In the rows, zero is written as 128.
R: rows in 4 groups, each row roughly a mix of its group's directions:
R (144 x 10):
[[119 175 153 117 102 133  89 137 173 148]
 [154 114 138 183 153 158 167 154 131 127]
 [ 71 147 123  78 148 146 131 142 120 103]
 [181 135 119 183 117 125 157 138 110 148]
 [170 117 104 135 161 139 125  78  91 117]
 [161 102 127 158 161 106 178 116 155 141]
 [135 182 113  96 125 108 156 170 151 119]
 [104 154 114 114 159 174 163 161 143 107]
 [108 164 111  90 116 159  92 131 150  90]
 [ 91 162 127 100 100 124  78 101 129 107]
 [197 157 138 114 135 122 115 112  93 139]
 [ 87 161 136 131  98 144 117 185 149 124]
 [148  82 134 184 124 116 125 103  96 113]
 [138 104 118 118 179 134 152  70 113 122]
 [186 156 130 110 142 151 132 117  87 157]
 [158 105 126 133 199 138 111 124 151 145]
 [164  89 101 172 138 108 170 130 119 127]
 [111 106 153 131 136 177 146 169 168 109]
 [ 86 128 150 142  90 111  94 171 152 127]
 [188 125 136  99 167 147 132  95 132 142]
 [178 166 124  77 118 122 146 103 120 117]
 [ 79 114 165 163 124 151 143 106  98 109]
 [128  87 148 181 106 125  87 108 118 142]
 [ 62 138 136  78 121 144 117 135 118 115]
 [146 153 106 153  97  88 113 152  86 152]
 [140 112 126 105 144  92 122  61 121 101]
 [ 88 121 151 141  97 114  96 180 149 126]
 [ 74 119 142 116 158 118  93 115 146 170]
 [155  96  99 141 129 178 141 110 157  94]
 [117  80 158 126 171 154 131 170 123 118]
 [114 108 121 130 188  90 144  90 124 110]
 [154 180 127  97 147 126 126  79 125 104]
 [141 107 157 105 195 132 136  99 146 132]
 [118 170 149  78 139 149 114 151 142 167]
 [167 116 133 172 157 155 143 170 106 123]
 [ 79 155 140 112 114 125  70 106 135 113]
 [132  86 100 130 168 129 120  90  86 110]
 [154 170 115 101 118 104 111  71 116 133]
 [175 140 125 135 140 107 146  65 113 145]
 [103  90 146 180 117 152 140 119  86 121]
 [ 85 101 133 125 155 122 108  82  86 119]
 [ 80 133 122 121 104  96 145  81 160 144]
 [138  72 132 134 167 125 173 153 137 144]
 [132 168 123  70  93 144 120 125 162 122]
 [189 127  97 135 100 118 130  83 117 136]
 [162 127 113  62 157 128 128 106 103 118]
 [185 139 117  91 157 118 140  88 123 141]
 [180  95 120 141 178 109 149 114 140 124]
 [120 102  80 160  91  88 129 118 110 144]
 [190 150 132  98 121 135 144 101  93 111]
 [159 126 144 100 143 154 132  83 117 180]
 [ 65 113 138 141  97 131 136 173 142 131]
 [ 95 100 155 125 168 139 113 175 105 151]
 [135 143 140 163  68 149 126 152 161 150]
 [ 84  84 149 163 109 119  93 126 109 115]
 [122 116 150 151 151 176 146 180 148 109]
 [121 109 142 151 203 144 145 123 113 113]
 [128  79 147 154 179 111 128  92 143 125]
 [184 125 107 121 154 110 137  75 114 134]
 [155  82 135 167 152 139 132 136  93  91]
 [152  79 130 102 170 124 106  88 115 117]
 [ 92 116 115 160 133  71 142 112 103 156]
 [104 189 113 127 124 118 136 179 137 108]
 [ 86  96 132 154 147 136 125 184 154 137]
 [ 48 125 141 103 135 121 120 140 114 115]
 [112 109 124  99 170  96 142  83  92 124]
 [ 79 125 155 132 122 152 152 157 178 124]
 [130 117 169  62 152 128 122  99 120 117]
 [ 75 102 145 130 176 149 130 156 137 107]
 [125 147  70 153  92  97 106 126 101 128]
 [119  99 160  94 174 161 136 107 153 109]
 [164 110 137 166  95 111  91 142  94 151]
 [135 145 103 167 126 102 166  86 113  94]
 [177 123 129 155  97 106 112 139  84 157]
 [101 133 153 132 148 169 104 173 142 166]
 [151 146 143 146 156 119 112 177  75 137]
 [159 121 143 135  75 121 116 179 126 158]
 [136 102 129 161 173 108 158 180 131 126]
 [ 81 113 164 122 148 149 105 178 138 125]
 [188 161 104 111 150 132 138 114 129 166]
 [131 171 124 139 104 122 132 194 156 124]
 [168 126 133  93 115  75 127 169 139 139]
 [104 137 135 165  99 115  77  88 120 107]
 [ 92 179 143 126 102 147 132 160 168 122]
 [177 113 111 134 134 108 141  71 105 106]
 [127 139 102 157 108  66 150 119 144  96]
 [116 143 121 109 113 137 124  57  89 136]
 [117 184 102 132  78 120 139 155 131 148]
 [133  90 138 166 129  91 107 100  85 144]
 [178 163 124 155  79 137 147 141 139 144]
 [130  59 129 121 181 117 130 124 121 129]
 [141 145 113 154 115 163 146 185 151 157]
 [112  73 141 157 136 137 137 167 151 164]
 [145 148 106 140  68 121 150  80 130 122]
 [105 176  97 114  76 114 111 143 122 111]
 [107 149 103 156  72 110 124 165 151 138]
 [154 177 109 100 131 101 155 172 112 128]
 [ 79 151 134 109  70 127 136 123 154 146]
 [148 161  88 131 101 148 119 105  76 111]
 [125 159 163  94 128 158 127 159 166 162]
 [114  82 145 172 144  95 168 127 142 117]
 [127 135 116 131 106  97 171 125  86  78]
 [139 129 152  78 137 148 141 111 108 184]
 [127 193  96 109 149 118 140 134  97 106]
 [105 164 107 129  82 101 158 166 143 117]
 [160 142 111 156  83 116 168 168 132 136]
 [172 130  96 178 122 131 146 158 104 106]
 [142 105 142 140 101 190 127 129 173 138]
 [100 160 131 126  90 155 173 109 161 146]
 [123 130 132 105 192 122  93 124 167 145]
 [120  99 182  98 129 180 133 139 140 125]
 [169 100 144 138 187 159 118 142 114 134]
 [127 169 159  73 133 153 105 131 156 125]
 [177  94 132 145 167 117 137 110  86 140]
 [ 67 107 116 139 128 145 148 118 175 109]
 [128 192 103  97  86 131 116 139 121 119]
 [110 110 129 112 137 141 123  50 106 129]
 [ 58  94 131 136 158 131 131 150 139 115]
 [183 118 113 105 171 126 154 118 122 163]
 [181 100 110 125 157 124 117  94  88 123]
 [152 108 136 127  99  93 111 104  74 159]
 [127 101 121 160  95  86 143 175 153 134]
 [182 107 109 162 132 111 165 113 101 113]
 [105 125 189 132 117 118 110 149 177 142]
 [169  88 107 138 169 108 157 104 110 115]
 [167 125 111  90 184 128 158 125 147 141]
 [162 122 105 128  98  98 161  90 106  93]
 [165  81 137 125 125 150 147  78 126 157]
 [148  94 130  96 151 107 142  68 147 121]
 [ 77 107 142  71 131 147 130 101 141 122]
 [172 177 110  99 106 136 152 118 130 160]
 [138  74 156 143  95 107  90 132 115 153]
 [138 110 149 177 163 113 156 155  96 152]
 [150 124 120 134 159 164 194 137 124 150]
 [ 76 102 154 137 180 137 138 155 130 119]
 [178 110 127 161 174 131 146 112  93 131]
 [ 95  91 126  93 179 120 122 107 109 105]
 [114 148 154  94 113 144 146  90 183 128]
 [166 133  73 122 142 117 181 141 124 131]
 [124 122 178  91 163 148  97 126  95 115]
 [ 97 146 117  69 147 120 115 106 104  92]
 [147 119 103 154 157 127 195 133 150 145]
 [119 138 103  82  88 139  80 142 135 105]
 [ 99  93 148 130 114 111 116  66 108 107]]
the one row of each list that fits no group (the others fit one group, some only roughly):
  K361: [153 162 103 106 136  79 123  84 111 115]
  K231: [143 101 101 102 152 123 123  67  99 144]
  K271: [138 103 123 112 159  89 115  89  76 130]
  K438: [166 132  73 154  86 114 125 137 104 128]
  K851: [ 93  94 176 105 139 164 121 145 155 133]
  K75: [168 156  92 123  92 105  98 104 100 134]
  K282: [104 127 139 189 117 138 142 179 133 145]
  K418: [114  88 119 176 134 104 178 124 114 109]
  K711: [141 159 124  87  85 153 160 115 154 153]
  K583: [151 103 118 143 112 102 140  60 113 112]
  K100: [193 147 100 130 124 133 157 117 117 165]
  K998: [171 191  92 117 111 116 137 119 126 127]
  K116: [ 66 173 113 102 130 129 128 113 105 110]
  K445: [176 123 113 125 156  79 109 112  91 126]

K231
  K333: [175 109 120 125 147 128 137  62 148 128]
  K315: [196 102 116 104 154 113 131 106 112 135]
  K128: [130 186 109  98 114  81 108 113 119 117]
  K944: [134 139 108  85 165 160 143  81 122 108]
  K795: [147  92 120 183 138 108 160 137  91 134]
  K16: [146 104 121 187 166 147 164 127 115 138]
  K454: [115 184 129  67 110 141 117 131 126 119]
  K955: [ 92 150 119 126  73  94  99 152 133 108]
  K844: [186 106 114 105 161 170 136 123 132 118]
  K888: [136  84 138 161 141 132 126 108  67 146]

K795
  K94: [ 87  93 190 132 138 143 120 140 147 145]
  K73: [193 153 113 132 118 163 147 150 151 134]
  K326: [124 115 158  97 146 107  94 170  85 143]
  K834: [108  91 135 153 142  93 135  67 120 136]
  K50: [ 91 126 146 153  90 151  98 147  85 149]
  K202: [151 102 125 187 134 128 147 170 102 141]
  K896: [143 112 116 177 127 100 141 165  87 155]
  K152: [128  85 144 135 185 117  93 112 147 108]
  K887: [121 143 168 107 164 165 142 172 147 147]
  K431: [ 81 155 107 132  84 133 114 165 155 117]
  K701: [145 132 164 107 149 160 113 149 169 172]

K887
  K502: [151 100 136 108 164 145  97  90  85 117]
  K118: [130 123 180 103 162 162 107 118 151 160]
  K538: [101 148 165  95 163 154  98  99 148 144]
  K196: [148  83 150 174 116 153 100 142 109 154]
  K68: [ 90 188 148 117 103 101 117 133 142 151]
  K729: [138  82 128 183 124 111 173 144 126 127]
  K732: [112 121 111 111 162 114 159  86  91  90]
  K60: [166 145  84 157  89 123 155 140 100 125]
  K759: [ 87 141 112 170  99 123 135 182 137 133]
  K266: [166 119  95 152  78  87 139 117 139 123]
  K867: [175 145  98 109 104 120 171 119 127 166]
  K927: [ 88 133 143 129  87 116 102  73 123 108]
  K272: [ 66 161 123 130 104 104  99 146 149 125]

K266
  K802: [154 147  81 165  78 131 131 109 141 124]
  K96: [170 184 105 105 125 109 123 108  98 135]
  K826: [132  80 103 185 148 125 152 123 139 148]
  K923: [165 178 111 118 145 151 132 164 115 164]
  K206: [109 165 105 128  58 133 108 116 130 128]
  K337: [100 153 111 150 105 124 137 198 128 127]
  K872: [129 109 112 183 152 147 126 184 128 129]
  K682: [ 87 130 114 167  90 115 126 169 119  96]
  K450: [ 94 177 121 101 108 150 144 175 118 124]
  K671: [189 105 130 156 119 160 121 101 113 152]
  K532: [144 132 119 102 114 107  93  81  77 133]
  K452: [168 172  99 136  97 110 101 136  93 132]

K206
  K611: [125 116 120 135 151 110  82  99  68 116]
  K623: [126 131 186 103 121 164  95 149 148 151]
  K106: [173  93 130 174 146 128 138 116  90 148]
  K174: [190 114 104 149 143 133 143  85 128 147]
  K643: [153  73 117 162 164 103 141 105 119 118]
  K85: [135  66 135 126 174 139 144  92 120 132]
  K939: [135 137 120 168 146 148 137 196 147 113]
  K356: [165 117 138 150 120 111 151 192 134 154]
  K205: [170 129 122 170 125 150 176 130 161 146]
  K480: [126 168 134 164 117 110 139 155 176  93]
  K516: [174  94 123 145 142 133 134  66 123 136]
  K442: [106 109  76 163  78 123 124 137 143 119]
  K975: [189 156  90 139  89 132 120 125 118 125]

K480
  K376: [ 76  83 159 109 113 143 114 159 116 131]
  K86: [ 95  98 146 187 103 109 105 138 143 138]
  K436: [101  93 175 122 157 137 166 139 158 140]
  K197: [135 131 162  98 175 147  84 113 140 101]
  K541: [ 91 150 136 145 121 124 117 200 117 130]
  K396: [198 149 110 153 114 138 132 116 100 146]
  K741: [ 88 151 100 128 108  98 139 165 171 141]
  K625: [102 118 114 161  54 131 129 136 129 143]
  K183: [ 79  91 179 103 137 141 108 117 128 126]
  K140: [ 91 111 141 146 140 128 107 194 115 105]
  K909: [173 128 135 148 151 132 161 129 174 169]
  K639: [ 83 118 172 134  87 169 125 144 133 121]
  K754: [168 184 119  85 148 136 133 103 134 127]
  K521: [157  94  78 157 156 117 140 100 105 124]

K625
  K489: [135  82 126 184 139 133 121  99 142  93]
  K769: [139 161 128 172  73 122 137 151 117 156]
  K980: [127 142 107 169  79 152 124 117  80 121]
  K674: [103 166 152  67 152 132 136 117 149 114]
  K146: [ 99 145 114 151  69 104 131 150 107  97]
  K352: [100 168 108 138  82  99 131 163 129 102]
  K398: [143  73 104 144 146 126 140  89  97 100]
  K805: [117  95 126  91 181 153 166 126 141 117]
  K138: [ 94 136 130 124  82 153 139 150 184 121]
  K493: [153 132 121  99 171 146 159 166 164 108]

K398
  K608: [149 174 132  82 103 128 118  87 153 124]
  K46: [112  79 148 195 140 133 121 129 129 133]
  K434: [101 140 123 169 126 140 115 193 152 132]
  K17: [101 124 113 147  67  99 141 110 120  92]
  K420: [107 185 122 129  70 128 127 152 121 117]
  K599: [124 163 136 119  83 148 127 189 136 142]
  K267: [144 145 130 181  76 136  93 135 127 146]
  K963: [102  80 153 128 184 120 132 143 101 126]
  K560: [ 98 175 151  91 100 157 107 153 133 133]
  K979: [145 122 158 168 105 156 121 185 139 142]
  K634: [126  96  98 128 158  79 151 114 105  92]
  K227: [ 98 144 138 141  90 182 128 172 132 130]

K979
  K257: [129 175 125 161 101 158 144 166 160 122]
  K245: [102 130 137  81 113 159 121 110 182 111]
  K488: [103  97 147 150 170 136 143 178 118 153]
  K862: [142  92 115 157 117 134 127 106  65 103]
  K261: [182 161 109 122 100 147 129  84 145 124]
  K217: [152  93 116 117 161 118 135  99  81  90]
  K215: [110 110 144 130 101 123 134 143 204 131]
  K437: [133  73 121 137 153  97 122 142  76 138]
  K911: [105 177 113 107  76 102 105 122 137 137]
  K328: [152 117 112  89 178 100 159 102 119 113]
  K527: [ 85 116 160  80 172 131 127 140 147 128]
  K693: [114  93 145  77 129 108  86  93 115 127]
  K386: [193 107 121  99 152 138 115 108 159 121]
  K318: [148 133 119 135 160  91 181 100 124  94]

K488
